One vector is turned by the same rotation once a tick. Each row is the vector after some number of ticks, and that number follows the row.
The counts run from 0 to 169.
[ 84 171 131 127 156 110 104  99 159 130  81 136  84 158 175 127 131 158
 141  93 124 122 126  68 121 107 150 129 129 139 159 132 106 142 174]
21
[133 134 134 167  89  93 131 184 155 126 114 114 129 115 128 102 112 107
 119  93 125 211 145 147 123 133 165 129 167 130 121 141  92 133  83]
85
[143 123 151 118 121 132 137 126 146 145 110  88 135 148 148 134  69 138
 148 120 147 166 133 150 103 112 166 174 176 142 157  97 107  99 145]
1
[125  89  80  97 161 123 153 145 152 116 145 153  96 146 132 123 188  91
 114 152  97 113 159 103 159 149 128 131  78 127 105 133 148 171 100]
62
[170  85 108  95 113 167 113 150 127 136 147 107 165 147  97 161 117 155
 165 176 133 102 117 131 146 123 135 136 116 113 185  89 133 105 171]
3
[150 153 137 114 154 102  83 128 120 130  89  71 145 156 142 125  78  74
 186 114  90 127 135 155 148 105 127 161 121 109 113 131 154 146 136]
46
[129 151 120 170 175 123  98 124 148 125 114 135 127 113 173 120 136  88
 130 157 106 133 183 115 113 133 134 108  92 155 108 144 122 204 118]
66
[111 162  99 128 153 105 109 137 165 152  86 144  98 103 138 128 140  74
 166 187 116 147 138 114 119 107 127  74 118 141 169 144 110 127 146]
118
[137 110 125 122 173 127 139 139 161 138 134 108  92 162 184 114 115 162
 120 121 120 146 165  92 126 116 168 149 164 125 148  92 140 132 192]
157
[144 103 141 119 196 146 167 109 136 166 151  98 115 187 147 127 110 110
 125 124 141  98 137 153 114 139 117 150 149 174 123 105 187 105 140]
154
[ 87 146 135 145 135 102 126 129 125 140  84 143  88 140 138 115 163 162
 132  69 125 159 128 116 118 118 156 137 134 152  76 145 171  85  81]
77
[115 153 169 135 126 149 155 132  91 125 123 140 155 132 156 173 129 173
 142 159 118 148 127 116 102 116 209 125 136 107 103  56 128  99 129]
104
[118 120 149 136  91 120 156 117 105 133 130 114 101 150  89 146 133 171
 116  88 148 124  68 138 115 114 112 132 168 136 152 125 141  40 140]
128
[161 110 107 103 133 122  98 125 177 106 132  90 129 140 123  77  91  87
 155 116 113 132 150 153 163 119  55 149  90 116 137 158 117 160 123]
42
[ 72 135 121 120 142  92 156  81 149 141 113 175  91 136  93 122 157 129
 145 124 151 137 123  96 129  88 100 158 144 146 135 180 122  99 139]
121
[148  96 103  85 123 146 142 161 166 147 153  98  62 164 139  91 156 132
 135  79 135 108 109 123 131 150  94 101 122 143 146 136 178  98 131]
30
[ 99 162 143 114 157 129 143  65  80 114 154 163 159 137 148 142  94 129
 120 119 117  80  86  97 131 116 142 151 148 117  99 115 135 104 152]
148
[163 114  93 119  72 148 104 185 129 100 129 102 152 107  87 125 140 119
 127 168 124 148 137 129 164 139 115  91  94  88 143 122 112 123  93]
87
[130 129 138 124 112 142 135  97 100 109 130 133 186 124  63 133 128 104
 120 194 139  90 123 163 128 123  78 138 100 121 111 124 118 125  87]
95
[132 147 134 116  99 139 142 138 104 133 174 140 112 103 165 128 117 149
 129  39 109 145  88 121 148 138 158 112 163 116 123 129 153 102 145]
32
[ 92 168 145 143 144  95 154 127 141 161  90 162  92 108 141 111 137  98
 118 129 118 172 137  95 125  87 168 101 163 123 165 137  94 120 153]
117
[120 165 116 107 101 108 123 154 153 145 128 130  94 106 186  99 123 136
 164  44 118 163 130 114 137 157 177 123 165 117 138 140 127 131 137]
33
[158 112 148 149 118 162 113 139 163 116 129 112 109 131 164 133 125 213
 103  73 131 124 108 109 108 132 124  90 143 107 173 122 124 111 160]
28
[153 105 131 125 157 123 158 153 110 136 154 100 107 148 154 132 148  76
 112 115 104 116 155 156 140 155 184 131 116 162  97 107 164 185 125]
58
[121 154 144 111 133  85 126 110 118  94 141  83 126 157 120 101  78  71
 135  77 101 160 121 139 153  90 150 182 150 115  93 139 141 124 124]
45
[104 111 111 106 137 122 155 103 165 153 133 166 129 130 132 147 144 159
 139 156 154 148 163 101 136 157 146 179 149 122 144 112  78 176 180]
9
[158 161 117 149 116 152 110 127  95 136 156 123 143  57 151 109  93  84
 166  92 116 134 107 177 142 149  90 115 116 117 118 176 136 135 133]
39
[150 107 128 177 115 161  77 134 165 117  88 140 140 100 130 136 149 224
 139 112 138 169 126 121 128 149 140 110 141  94 104 142 127 110  89]
80
[133 163 117 121  92 104 106 166 134 187  77  92 102 148 148 130 112 112
 180 113 124 136 116 175 121 152 149 112 166 154 169 109 147  97 123]
130
[114 151 165 173 128 106  99 107 136 141  79 131 123  99 144 159 122 172
 137 122 151 139 118 137  94  91 112 104 159 139 174 160 118  81 154]
124
[153 121 138 127 138 134 126 136 136 118 145 103 137 115 142 146 106 104
 114 163 109  95 132 119 129  97 112  79  98 129 200 123 102 166 202]
15
[110 173 136 154  87 114 109 131 110  98 100 157 195  78 108 153 106 117
 142 170 117 153 128 143 151 118 142 130 122  86 104 122  62 143  98]
92
[128 168 122 139  89 121 111 145  89 109 101 141 184  73 110 141 103  80
 156 168 102 128 115 164 148 137 149 104 103 107 114 124 113 124  94]
91
[ 98 158 142 178 168 105 148 102 126 136 119 163 111 107 180 112 144  93
 102 115 111 152 162 103 127 126 165 132 123 147  82 151 104 189 127]
65
[122 115 127 125 123 132 175 139 100 137 177 154 104 105 108 124 158  83
 121 183 115 124 107 125 142  99 121  56 111 134 165 139 144  86 129]
115
[119 123  85 116  94 137 131 127 136 110 176 165 130  80 115 119 134 177
 139  78 132 143 107  99 166 140  82 130 126  74 114 154 114 114 139]
36
[136 145 150 117 114 108 132 105  92  74 166 105 156 132  78 122  86 116
 101  85 121 115  93 116 171  87 110 151 129  96 110 170 139 114 126]
44
[143 133  95 107  87 122 117 128 158 156 117 108 148 127 157  96 111 123
 148 136 152 150 147 153 127 188  88 142 127 127 165 106  81 171 141]
138
[168  90 128 144  90 151 134 175 108 142 143 127 137  93  94 124 144 124
 122 100 120 153 114 193 121 158 113 104 119 151 109 143 156  85  60]
83
